(in the rows, 128 means zero)
Families of rows that turns and mirrors carry onto each other, the same ones carrying the whole set onto itself: the rest of each named row's family, in list order
9 families of 4 rows
zilu: [143  96  95 168 134 116  98 126 172 144 112 109 158 142 102 135 168 126
  81 135 158 143 124 119]
let: [124  93  77 161 142  93  95 120 159 149 106 132 134 123 118 150 155 128
  85 144 147 134 131 122]
dopub: [ 85 119  96 106 126 117 124 145 170 138  97 116 165 141 136 122  79 130
 116 143 113 115 112 116]
renuz: [ 97 109 120 126 111 102 103 140 164 117 127 112 149 130 122 121  70 137
 113 156 126 129 103 140]
Zap: [105 121 114 128 150 130 114 106 133 100 106 125 149 167 151 123 106 106
 137 135 125 171 131 122]
Bupu: [115 101  87 114 148 128 120 120 127 108  94 120 134 171 136 146  80 116
 136 145 142 177 121 120]
vil: [111 138 101 112 138 115 119 134 125 117  79 118 133 160 143 140  85 125
 135 139 138 166 128 110]
vodor: [ 88 119 116  96 130 122 140 148 167 123 115 131 152 159 145 111  85 128
 120 151 136 135 108 118]
fidim: [ 82  97 118 112 141 125 124 140 174 136 117 109 161 152 120 117  86 118
 114 141 117 103 107 121]
Varu: [125  81  87 157 147 114  98 110 159 142  99 125 144 155 115 161 167 131
  89 152 159 127 113 115]
gana: [156 102 128 135 133 161 104 129 162 127  81 111 143 120 114 140 137 125
  88 103 165 134 105 120]
sagi: [ 93 111 121 110 126 103 136 165 180 125 101 113 162 142 138 126  83 117
 106 149 138 119 119 110]
Zilop: [124 102  94 148 159 114  99 112 147 158 105 137 141 139 106 139 173 125
  96 155 150 125 130 123]
Todak: [116 117 120 117 155 113 118 129 120 111 102 111 121 171 130 138  89 110
 137 138 142 171 128 114]
dapum: [ 90 110  98 126 151 109 128 112 134 116 104 120 126 152 130 131  75 113
 136 133 123 155 125  99]
zude: [161 109 124 122 130 158 116 114 164 149 109 102 129 133 104 130 133 138
  90 115 174 156  99 122]
fisoz: [127  64  75 147 141 110 105  98 169 142 100 134 144 130 124 119 147 131
  99 141 172 134 135 134]
vak: [ 98 117 108 122 156 127 135 144 128 103  81 115 150 160 147 142  93 116
 119 148 154 163 140 108]
pez: [168 105  95 137 145 148  99 110 167 134  93 126 126 129  94 146 136 121
  99 120 162 138  88 133]
vurev: [154  91 124 130 121 130 106  96 170 142  80 123 139 130 116 119 120 126
  95 122 200 138 103 127]
govo: [118 101  95 106 151 125 126 113 121 114 104 105 149 169 138 127  91 116
 134 158 125 172 122 112]
nav: [123  88  82 140 144 121 112 116 166 159 135 114 129 135 108 131 166 145
  89 142 148 139 131 130]
medor: [172  82 115 133 128 134 106 124 181 132  89 108 143 135 111 152 130 124
  91 122 166 146  76 108]
Lel: [ 96 115 127  97 119 112 126 120 164 142 117 109 161 164 124 119  82 120
 112 164 128 114  97 113]
tobat: [177 108 122 126 134 135 105 132 170 133  86 111 160 145 103 146 126 126
  78 140 179 149  96 116]
zovuv: [ 83 116 119 118 134 117 130 117 164 132 105 118 142 145 120 123  62 115
 123 130 123 121 104 101]
gidu: [ 87 109 112 105 116 111 119 131 178 138 113 124 155 162 124 132  75 123
 111 155 136 106  98 124]
gufu: [ 97 117 109 139 141 136 101 120 115  98 104 110 146 147 129 133  80 138
 124 149 141 163 120 138]
kov: [132  91  96 150 138 100  97 134 161 138 110 128 127 126 121 145 171 129
  89 132 145 124 137 126]
fub: [ 94 120 106 105 147 127 137 140 140 110 106 134 142 167 150 119  94 127
 131 150 141 164 121 117]
Dega: [163 102 116 158 129 138 101 125 171 138 100 101 156 140 100 135 148 121
  83 121 171 154 107 115]
kope: [144 103  82 146 143 117  95 111 172 148 110 137 123 134  94 147 156 124
  94 140 151 120 103 135]
kek: [178  96 120 121 139 143 107 132 176 143  92 115 144 113 104 127 125 113
 101 119 158 149  89 117]
lala: [157 104 118 140 129 152 102 121 166 137  76 114 149 115 110 143 114 122
  83 110 171 144  89 112]
Katu: [ 99 119 135 116 119 112 117 125 186 124 123 122 162 149 140 109  91 106
 120 136 118 122 104 124]
deg: [141  87  76 144 155 108 103 132 167 139 106 125 166 149 109 147 159 133
  78 164 152 137 128 126]

Which other rows belong to the same family as let? Bupu, gidu, lala
Which other rows belong to the same family as fisoz? renuz, vurev, gufu
Which other rows belong to the same family as tobat? sagi, vak, deg
Which other rows belong to the same family as fub? zilu, vodor, Dega
Which other rows belong to the same family as govo? gana, Lel, kov
Which other rows belong to the same family as fidim? Zilop, Todak, kek
Which other rows belong to the same family as medor? dopub, vil, Varu

Families of rows that turns and mirrors carry onto each other, the same ones carrying the whole set onto itself: the rest of each named row's family, in list order
4 families of 4 rows
Fep: [ 92 113 129 117 133 105 127 116 105  79 109 131 131 122 143 155 169]
mas: [105 139  90 144 125 110  94 107 121 121 133 130  97 123 113 108 143]
Sivo: [144 114 112 134 102 101 100 138 148  97  95 103 169 156 124 137 143]
Bov: [102 144  78 144 130 115  90 104 124 111 147 135 117 118 126 109 139]
mutel: [123 106 112 114 127 105 138 110 105  75 109 145 153 122 145 157 170]
dapas: [136 114 106 132 111 141 113 118 134 140 117 131 118 132 175 139 105]
vun: [110 128  66 150 132 103  94 103 127 116 139 130 107 128 134 102 147]
pesi: [105 100 119 116 130 108 136 124 107  75  98 135 138 122 141 150 176]
rol: [138 120  87 132 112 131 107 120 134 137 133 142 135 130 180 135 103]
Von: [147  96 106 145 110 103 116 149 136  96  96 105 163 156 127 137 151]
sagoz: [146 105 113 144 110 109 108 143 130  82 118 106 174 156 120 141 151]
Vodez: [109 122 122  98 127 105 126 120 109  82 102 143 137 122 140 155 171]
Bis: [ 89 146  91 137 133 114  89 104 113 114 136 123 115 123 128 113 151]
peguf: [149 101 112 142  97 102 114 139 135 115  95 111 165 164 126 132 146]
babuv: [139 111 100 126  99 122 106 120 133 144 121 141 135 142 177 129 108]
genin: [127 108  88 132 123 140 108 124 132 133 138 133 120 135 186 134 119]

Which other rows belong to the same family as sagoz? mutel, vun, genin
Which other rows belong to the same family as dapas? mas, Sivo, Vodez
Which other rows belong to the same family as Bis? Fep, peguf, babuv

Families of rows that turns and mirrors carry onto each other, the same ones carrying the whole set onto itself: the rest of each named row's family, in list order
4 families of 8 rows
tis: [120 148 135 159 140 139 144 137]
garak: [139 176 107 133 141 125 113 126]
rupor: [118 164  94 108 139 121 119  95]
vor: [135 139 151 146 170 115 146 126]
Fana: [148 146 139 118 169 100 134 123]
kab: [105 148 109 100 147 125 106  84]
gev: [141 156  97 123 146 109 115 127]
gupeb: [122 126 131 100 168 104 116 100]
Ralu: [145 152 121 119 161  94 137 122]
ziv: [146 136 121 105 175 107 117 114]
gil: [123 128 159 144 164 138 145 124]
Pivog: [ 96 155 129 146 130 151 147 105]
ranav: [100 117 145 122 168 137 152 114]
lor: [ 87 151 115 131 139 161 132 100]
Sopu: [120 175 128 157 143 149 135 116]
fevub: [ 93 146 128 129 150 169 131 101]
gamel: [101 136 156 129 158 152 149  92]
dep: [139 182 104 127 147 125 116 108]
sug: [143 147 120 128 158  95 113 124]
vogu: [121 143 116  92 163 119 119  81]
Fisu: [127 145 146 152 160 117 157 129]
dufaz: [110 129 132  88 166 117 136  95]
videb: [126 167 101 126 134 115 106 107]
nolis: [105 122 166 130 161 130 138 110]
rega: [ 86 142 145 129 138 152 131  95]
zire: [109 154 103  96 153 146 111  96]
busel: [102 159 103 102 137 147 118  98]
Gor: [126 169 122 161 141 141 129 131]
geki: [119 126 120  89 169 113 133 109]
genan: [124 142 154 154 147 121 135 135]
mil: [105 163 134 155 126 143 130 120]
faba: [100 119 144 117 168 134 150  97]

Which other rows belong to the same family as videb? kab, gupeb, sug, nolis, rega, genan, mil
Which other rows belong to the same family as Sopu? Ralu, ranav, fevub, dep, Fisu, zire, geki
Which other rows belong to the same family as vogu? tis, rupor, gev, ziv, gil, Pivog, gamel

